A: rows in 4 groups, each row roughly a mix of its group's directions:
A (144 x 10):
[[-14  -6  -7  51   5 -30  29  -9 -29 -20]
 [ 41  23 -29  45  -6 -12  11  15 -16   7]
 [-27   0  -8  15  29 -21 -29  26 -42  16]
 [ -2 -30 -10   6 -26   2   0  47  43 -11]
 [-65  -1  -3 -16 -34  -6  -3  -7   0   9]
 [-26 -26 -18  -9   9 -31   1 -45  21 -26]
 [  4  25   1   4  28   3 -19 -23 -48  36]
 [-38  29  -3  -5 -46 -10  -4 -19 -29  11]
 [ -8  54 -14  31  23  -5 -19  -2 -28  -7]
 [ -8 -35  -8 -17  22  14  29  28  44  -7]
 [ 21  -6  16  -9   3 -16 -10 -16  24 -62]
 [ 22  34  42 -11 -20   3   3 -22  -3 -38]
 [ 21  33 -26  -2   3  -7  31 -36 -36  -4]
 [ 13  50  -1   3 -26  20 -30  30   2 -18]
 [ -1  53 -24  10  27  11  32  22   0  -3]
 [ 41   0  -9  13  -9  -7  32  29  43 -12]
 [ 36 -26  19 -28 -34   7 -24  12  -6  28]
 [-15 -15 -19  -9  65   3  -4  10 -13 -24]
 [-18  12 -12  49 -12 -33  27   6  28   4]
 [-28  38  -8  -2  16  31  10  -1  25  41]
 [ -8 -28   2 -40 -18  45 -25  14   5 -16]
 [-24   4  -3   0 -44  33 -26  -9   0  39]
 [  0  47  20   4 -29  15   7  -8 -35  29]
 [ 20   3   5 -25  30  25 -31   7 -48  -4]
 [ 25  45   0 -21  25  20  -8 -11 -11  38]
 [  5 -20 -28  37   3 -16 -35  15  24 -31]
 [ 11  -7   4  -1 -59 -15 -17  20 -27  25]
 [-39 -44  19  17  16 -11  34 -10  -4  10]
 [ 17 -52   3 -19  20  18 -38  18  -3  -5]
 [-19 -41  22   7  29   5  -1  20  -2 -45]
 [ 17  26  20   4  16  -5  19 -16  36 -48]
 [ -4 -35 -38  19  12 -28  21   7  34 -15]
 [ 56   5  18  28  23 -26   6  -8  -4 -16]
 [ 10 -17  10 -46   2  23 -25  31  28 -21]
 [ 21  -1  -6  20 -28 -20  29 -31 -32  32]
 [ -2 -21 -29 -34   8  45  -6   4  32 -19]
 [ -3 -12  -7 -27  21  11  22  25  18  55]
 [ 13 -34  31 -16 -41   4 -40  -1   5   2]
 [-35  33  -4  30 -39 -11  16 -23 -11  -7]
 [ 27   0  10  13 -57 -13   9  -3 -14  36]
 [-11  32  15  -3   1 -14 -18 -24 -58  10]
 [  9 -42  20 -13 -17  -6  11 -39   0  39]
 [-15  14  -4   6  50 -18  -8 -18 -44  18]
 [ -3 -15   4  17 -22 -31 -17  -5 -60  -1]
 [  8  44  10  -3 -47   7  10   5 -19 -31]
 [ 28  14 -11  26 -14   0  17  -8  29  52]
 [-17 -21 -29  12   7 -20  23  15  -1  55]
 [-36  -8  -5  -8  25  13  20 -10   0  56]
 [-11 -38  24  24  -7 -14  26 -19 -42   5]
 [  8  46  -2 -12   5 -40 -38   8  13  17]
 [ 51  22 -10  -6   1  40  10  -9   8  29]
 [ -4  32 -25  33 -21 -10  36  26  25   9]
 [ 42  -8 -36  -2 -20  -2 -20   3 -44   2]
 [-41  -8 -36   2  12  26 -39  10  19 -11]
 [-28 -41  -3  16 -11  21  31   3 -41  -6]
 [-11 -30   7 -30   8 -15  13 -49 -31   3]
 [ 21  43 -29 -37 -11  14 -12  11 -23  16]
 [  3  17  31   8 -27  -9 -11 -26 -51 -18]
 [ 17  23  -4  10 -34 -17 -21  35  -7 -42]
 [ -5   9 -16  -3 -51  18  18  18  38  23]
 [ 44  20  23   8 -12   0   4 -44  -4 -29]
 [-13  58   4  18  24   7   1 -21 -31   4]
 [  5   2   9 -27   3  40 -39   1 -43 -10]
 [ 25 -35  20 -19   4  -5  17  -2 -14  53]
 [ 21 -55 -14   7 -17 -39  -9  -9   5 -12]
 [-14  36  13 -52  15 -15 -13 -19  18  17]
 [-25  -6  33 -24 -35  20 -34 -25   8  14]
 [-55 -39  23 -22   7   3  -5 -10   8 -11]
 [-17   0  -6  11   8 -57  37  15  20 -12]
 [-32 -31   4  21 -24   8  -2  26 -46  -4]
 [ 36 -19  -4  16   6  45 -24 -35   0 -12]
 [-12  38 -22  29   0  -9  39  13 -10  32]
 [ 37  -5 -14 -21   3 -17  30 -41   4  31]
 [-30  30  40 -30 -18 -14  15   8  27   6]
 [ 14   8  42   7   4  -9  -8  27  43  32]
 [ 11  16 -33  33  16 -37 -20 -30 -13  15]
 [ 16   8  18   2 -48   1  -6  39  -1  36]
 [ 27  -2 -36   0  10 -20  -6  30  -6  49]
 [-20  22  43 -31  23  21  14  19  11  23]
 [-14 -33 -13 -13  61  15  -7  13  -1   8]
 [ 18  46  -4  16 -10 -16  -8 -33 -13 -39]
 [-28  -1 -32 -46   2  21  12  -5 -35   8]
 [ 25   3  -3  17  12  -5  17 -52  14 -39]
 [ -5  16 -38  23 -17  18   5  -2 -35 -42]
 [-33 -55 -10  15  -2  22  -2  29   3 -11]
 [-20  26 -11 -12  25   1 -14  20 -57  -3]
 [-32  21  -7  14  33 -12  -5   7 -46 -28]
 [-30  42 -15   9   9 -11  20 -25 -22  34]
 [ 22  15   3 -27 -48  43 -10  11   0   3]
 [ 12  56 -23 -18  21  -1   6 -35   6   5]
 [ 18  37  43  -5   3   8   2  -4  48   0]
 [ 16  25 -41  -3  26  -4  39  22  23 -13]
 [-37 -37 -22  16   4  18  -2  17  41  -7]
 [ -2   9 -38 -20  -3 -11 -45  38  -5  18]
 [-23  -1  32 -25   4   9  23  -8  13  53]
 [-44  39  16 -10  10   7  34 -23  -1 -14]
 [-14   1  26 -25  54  25  11  20   8  17]
 [ 59  -1  20 -28 -16  26  -2 -13   6  -7]
 [ -8 -42  27 -18  11  14 -23  25   7 -39]
 [ 26  37 -34   4 -13  -8  24  40   0 -16]
 [ 11  15 -20  34   9 -14  37  24  38  19]
 [ 18   0  28 -22 -25  14 -41  21 -24 -28]
 [ 11 -10 -28  11  12 -31 -55 -24   9   7]
 [-52  14  20 -38 -21 -25  -1  -9  -2  -1]
 [-11  -6  48 -44  32   9   5   6  16   2]
 [  8  19  16 -24 -32  37   8 -44   3 -18]
 [ -4  -9 -27  26 -31 -11  37  21  19  34]
 [-28   3 -22  30 -34   3  -5  40  24  18]
 [  6   8   3  11 -61 -10 -35  18 -18  -2]
 [ -3 -20  29  -8 -35 -15 -15 -50 -20  -4]
 [ 21 -37   8 -18  40   2 -21   8   9 -39]
 [ 13 -31 -21  17  23  35 -10   6  35  31]
 [ 22  -7  -6  11  -9  -9  -1 -57  -9 -41]
 [-31 -23 -31  15   9   7  19  26  45  -4]
 [-34  24  19  18 -32 -24 -18 -14 -36  -4]
 [-11 -11 -17   6 -41   5 -35  38  27  13]
 [ 15   3  39 -11  20  -2  19  -5  47  32]
 [ 34  12  35  25 -17 -37  -8 -28 -14   3]
 [-22   2  14  39 -40 -40   7 -12  20   2]
 [  0  -9  -2 -10 -36 -57  -6   1 -10 -32]
 [ -6 -18 -23   3   6 -42   3 -28 -48   9]
 [ 35 -20  25 -16 -15  -7 -44 -12 -31  10]
 [ 11  19  10 -51  21  39   2  17  22   1]
 [ -6 -33  -9 -18  53 -29   8  14 -17 -12]
 [  4  42  -6 -45  15  25  14 -17  26   3]
 [ -4  21  26   6 -39  11 -23 -13 -30  39]
 [-46 -27  -1 -11   5   4  31 -24 -36  -5]
 [ 13  27  21 -32  23  21  21 -37 -12  24]
 [ 42  -9 -25  28  26 -34   3   5 -25  10]
 [ 36 -37  -1  -9 -20  23  11  -3 -42  15]
 [-27   9 -14  -2  17 -24   8 -29  29 -48]
 [ -9 -29   1  24 -32  -4   0  26  44 -27]
 [ 33 -23   3  13 -21 -13  24 -29 -19  41]
 [ -9  -7 -49 -28  -2  11 -19 -19 -24 -34]
 [ -6  27  -5   9  27  25   7  58   0 -16]
 [-47 -21 -13 -35  13  30 -20  10 -13 -11]
 [-46  21 -27 -21  28  10   7  14 -32   1]
 [ 19 -27 -14 -24   9  48   8   2  39  -8]
 [-39  12 -22  -3  11  -9 -13 -28  10 -50]
 [-15 -15   4   7   4   3 -69  21   5 -14]
 [ 27 -44  -1  -2  38  24 -10 -32  -6  -4]
 [ 25  22 -27  36 -34 -22  -2   6 -11 -31]
 [-19  24   1 -44   6 -10  -2 -48 -18 -16]
 [-10  -9 -38 -36  15   5  25  -2 -29  36]]

the two rows of each list that fit no group, in list order (the others fit one group, some only roughly):
- z_519: [ 57 -12   8  -8  -3 -15  21  -1  37  19]
- z_394: [-54  10 -20  20 -22 -20  21   7  20  17]
- z_620: [  3  25   0   9 -21  14 -29  60 -13   4]
- z_427: [ -9  15  15  11 -13  11  62  -9  -8  32]
- z_995: [ -2 -21   9 -47 -34  15  12  -5  32  24]
- z_590: [ 11 -15  39 -21  23  28  15  35  27 -12]
- z_592: [  9  11 -37   8   1  16 -28 -24 -49  13]
- z_539: [ 23  22 -11  -8   2  41  -4   0  42 -34]
- z_724: [-40  14   0  -7 -39 -21   1  25  31  24]
- z_421: [ 39  40 -14  21  -3 -15 -12  33   9  24]
- z_890: [-55  -2   0 -32 -17  -5 -13  10 -35  -4]
- z_338: [-26  47 -24   0  14  24   9  14  32 -20]
- z_379: [  0  11 -41  -6  -8  13   2  47 -14  37]
 : z_590, z_592
- z_134: [-25  13  33  -7 -41  20  -8 -33  -1  27]
- z_818: [-34  31 -15   7 -25   3   1  -8   2  53]
- z_707: [-15   8  16  22   7  -2  -3 -15  42 -53]
- z_668: [-12  32   4 -29 -52  -6  20 -15   0  24]
- z_407: [  8  34  33   4  -4  32  -1  -2  44 -25]
- z_370: [ -9  41  27  35 -28   0  -2  19  29  14]
- z_562: [ 10  24 -29  -7   0  10 -16 -13  25  56]
- z_374: [ -7  11 -17  14 -20 -40  44 -22  -5  27]
- z_710: [ 28 -16 -61  14  14  -3  19  -7  -6  15]
- z_361: [ 29  30  22 -39  12 -10 -39   3 -19  -2]
- z_489: [-31  15  22 -21 -43   1  -1 -15  40  12]
 : z_370, z_361
- z_215: [ 16 -65   3  24  -7 -15  -9  14   2  16]
- z_553: [-40  20 -19 -27   3 -16  19 -12  -9  45]
- z_250: [39 -4 17 37  7 17  7 21 43 -3]
- z_532: [ 35   4   4  21 -12 -44  25  15  32  13]
- z_54: [-45   2  -5 -39   0  -1 -14  29 -35  10]
- z_737: [-59  36  -2 -14   1  10  17  -6  10  18]
- z_458: [  5  39 -28  -1 -22   7  42   6  12  33]
- z_967: [-31   0  39 -28 -42   5  -1  24  16   5]
- z_679: [  1  -2 -25  17  27 -22  54 -26   2 -12]
- z_583: [ 23 -12 -23  24  28  22 -25  16  28 -35]
- z_19: [ 39   4 -11   6 -13  -4  40  45 -12  13]
- z_659: [ -9 -41   3  -3 -22   5  27   2 -22  49]
 : z_967, z_659
- z_383: [  2  19   0 -26 -21  11 -37 -21 -19 -46]
- z_534: [-51   3  -5  31  -4 -28   2 -26  -3  29]
- z_874: [ 5 40 11 -1 40 11  4 36 -4 33]
- z_351: [ 28  10   4 -18  11   9  10 -33 -43 -37]
- z_882: [ 8 44 -8 35 -2 22 23 20 35  4]
- z_513: [-17 -34   3 -28   7  22  41 -12 -27  23]
- z_776: [-11 -19  -7   7 -37   4   1  14  43  43]
- z_576: [ -1  22  14   6  -4 -20  20 -51  30 -30]
- z_479: [ 13   6   3 -12 -21  20  -7 -39   3  56]
- z_482: [-50 -23 -18 -37  11   3   2 -19 -13 -22]
- z_853: [  4 -42  -9  49   6  -2   0  22  32  -7]
 : z_874, z_351
- z_700: [-10   7 -16  12 -40 -34  13 -46 -14 -11]
- z_397: [-11 -51   2 -29  -1 -18 -13  10  -7  40]
- z_207: [-14  -2 -16 -33  11 -12   8  52 -11 -35]
- z_574: [ 38 -12 -18 -11  30  19 -10  40   4  30]
- z_748: [-34  15 -14  -5 -20 -40  -4  -3  26 -40]
- z_579: [-14 -12  -2 -28  16  35   1  43 -24  28]
- z_819: [-42 -31  22   5 -12 -18 -34   2 -23 -21]
- z_709: [ 26  -1  14 -18  28  21 -48  25 -11  18]
- z_616: [ 19  27 -18  23  -1 -11   4  -2  59  17]
- z_728: [-38  19 -39  16 -20 -10  12 -10 -15  36]
- z_38: [ 18 -31  -3   4   9 -32   0  49  31  -9]
 : z_579, z_616
- z_466: [-17   5  28  24 -37  -7  26 -27  16  34]
- z_743: [-11 -19  10  -1   0  30 -60  -4 -25  14]
- z_593: [ 59 -13  -6  24 -18  14  14   1 -28  13]
- z_722: [-34 -25   7   3 -16  48   1  27   5 -27]
- z_362: [ 19 -37 -15  54 -28  -5  11   7  -1  -6]
- z_309: [-45  11  43  -3   1 -20  -7  22  17  26]
- z_306: [-20 -33  22  -3  -8 -10  15   6 -52  28]
- z_835: [-11  19  30   8 -25   1  33 -32 -41  10]
- z_328: [ -5 -26 -38  29  29 -25  23 -26 -15  -5]
- z_340: [-20  15 -10  19  10  -3  33 -55  24  -3]
 : z_466, z_362
- z_887: [ 16 -34 -22 -14  31   2 -29  22  37  12]
- z_283: [-34   8   2  -5  40 -15 -42  -4 -31 -12]
- z_802: [ 23  27  -3  33  17 -16   7 -19 -12  49]
- z_780: [23 23 -6  8 25 -6  4 25 54 22]
- z_476: [ 39   5  26  25 -15 -39 -12  -9 -17  28]
- z_577: [-24  48 -46  21   2 -13 -10   4  13  -6]
- z_873: [  2  13  -9 -21  25  -1  43 -49 -20   3]
- z_206: [ 14 -22 -32   2  30 -21  25 -11  33  31]
- z_161: [ -2  43 -12   1  13  -3 -38  -4 -40  26]
- z_31: [  9 -18 -24 -16  36 -11   6 -21  38  36]
- z_655: [-16 -30 -53 -11  13  28   2  26  14  -2]
 : z_283, z_161
- z_364: [-14 -24   5 -25 -24  28   1   5 -54  15]
- z_970: [ 38   7 -10 -14  -2  19 -56 -11  21  -6]
- z_474: [  2  -9 -17   4  14 -30 -13  59   1 -28]
- z_751: [  6 -48   5 -14  30 -20  18  14  26  29]
- z_923: [-13  -2   7 -23 -22 -26 -34 -17  -3 -51]
- z_303: [ 21 -15  20 -48   5  38   4  -5  32   4]
- z_428: [ 54  18   7  12  28  -8  -3 -21 -15  30]
- z_790: [-33 -22   3  33  -6 -25  17 -45  -9 -11]
- z_842: [ 44  12  16  19  29  15 -22 -29 -28   8]
- z_764: [ -1  22 -23  57  -3   2  24  17  27  -7]
- z_273: [-10   6 -47  21  27 -38   6  17   7  23]
- z_649: [-41  -2  11 -34  38 -11   8  19  28 -11]
- z_239: [-21   1 -26  36  53  -8  19  -4  11  10]
- z_275: [-22  30   1 -52  23  14  -3  10 -14 -28]
- z_350: [-19  14  21   1 -46  26 -33 -15 -26 -12]
 : z_970, z_275
- z_220: [ 17 -50   4  -8  -5  13  12  50  10  11]
- z_441: [ 10 -45 -41 -14   4  -3  14 -32 -24  -7]
- z_402: [ 42  -6   2 -10 -46  17  -3 -15  -9  34]
- z_117: [ 46 -35  22 -14  -1  -1 -20 -25 -25 -13]
- z_478: [-9 -4 24 15 26 -1 49 -2 33 28]
- z_516: [-15 -13  55 -10 -10  28  20   2 -15  27]
- z_401: [ 25  -4  23  -2  -8  47  -5   5  35 -33]
- z_127: [ 42 -16   2   0   2   1 -31  45 -25 -14]
- z_43: [  0 -13 -29  15 -21 -51  13  -7  26 -27]
- z_636: [ 66   8  27 -11 -16 -16   1  -3  -5   3]
- z_903: [-33  39 -17  23  17 -39   6  18   0  18]
- z_896: [ 21 -34  -7 -38   3  24  -6 -40   4 -23]
- z_645: [ 44  20  -4   3 -22 -17 -20   5  24  42]
 : z_402, z_645
- z_453: [-40  12   7 -35 -30  27  -9 -13 -20 -24]
- z_279: [-10 -19  -8  12  -5 -22  27 -60   3  19]
- z_942: [-17   9 -14  22 -31  -2  61   7   6   4]
- z_26: [-37  -6   5  -9   2 -42   2 -16 -42  24]
- z_694: [ -5 -16   4 -65  15  16  -8  -6 -13 -24]
- z_433: [ 40  15 -22 -20 -14  -4 -20 -29 -32 -27]
- z_745: [  2   5   5  43  43 -22  10 -19 -20 -29]
- z_69: [ -5   0 -43  -9 -12 -19  13 -41   1  40]
- z_307: [ 19  -8  19 -29 -32  34  -7  -6   7 -44]
- z_872: [ 25  -8  21 -39 -37  20 -28  23 -14   3]
- z_278: [  7 -22  20 -26  32  16  44 -29   0  16]
- z_475: [-12 -13 -52   1   9   2  -2  25 -24 -40]
 : z_69, z_475
- z_759: [ 10  29  -5  27 -20   9  22 -55  13   6]
- z_102: [-13  30   8   6 -42  22  18  11   0  45]
- z_996: [-52  -9 -18   2 -31  12 -11  35   8 -18]
- z_531: [ -6 -49 -10  18 -20 -32  37 -14   6  -7]
- z_729: [-15 -37 -33 -11  10 -23 -31 -21   6 -31]
- z_954: [  3  32   8  12  13 -14  46 -38  25 -11]
- z_955: [ 36 -10  22 -19  -4  39 -34 -24 -18 -11]
- z_795: [-11  32  26  -2 -27 -45 -23 -26  -3   8]
- z_812: [-24 -15  16 -30   6 -27   5 -30 -42  23]
- z_17: [ -5  11  -3 -22  20  11 -39 -35 -39 -22]
 : z_795, z_17
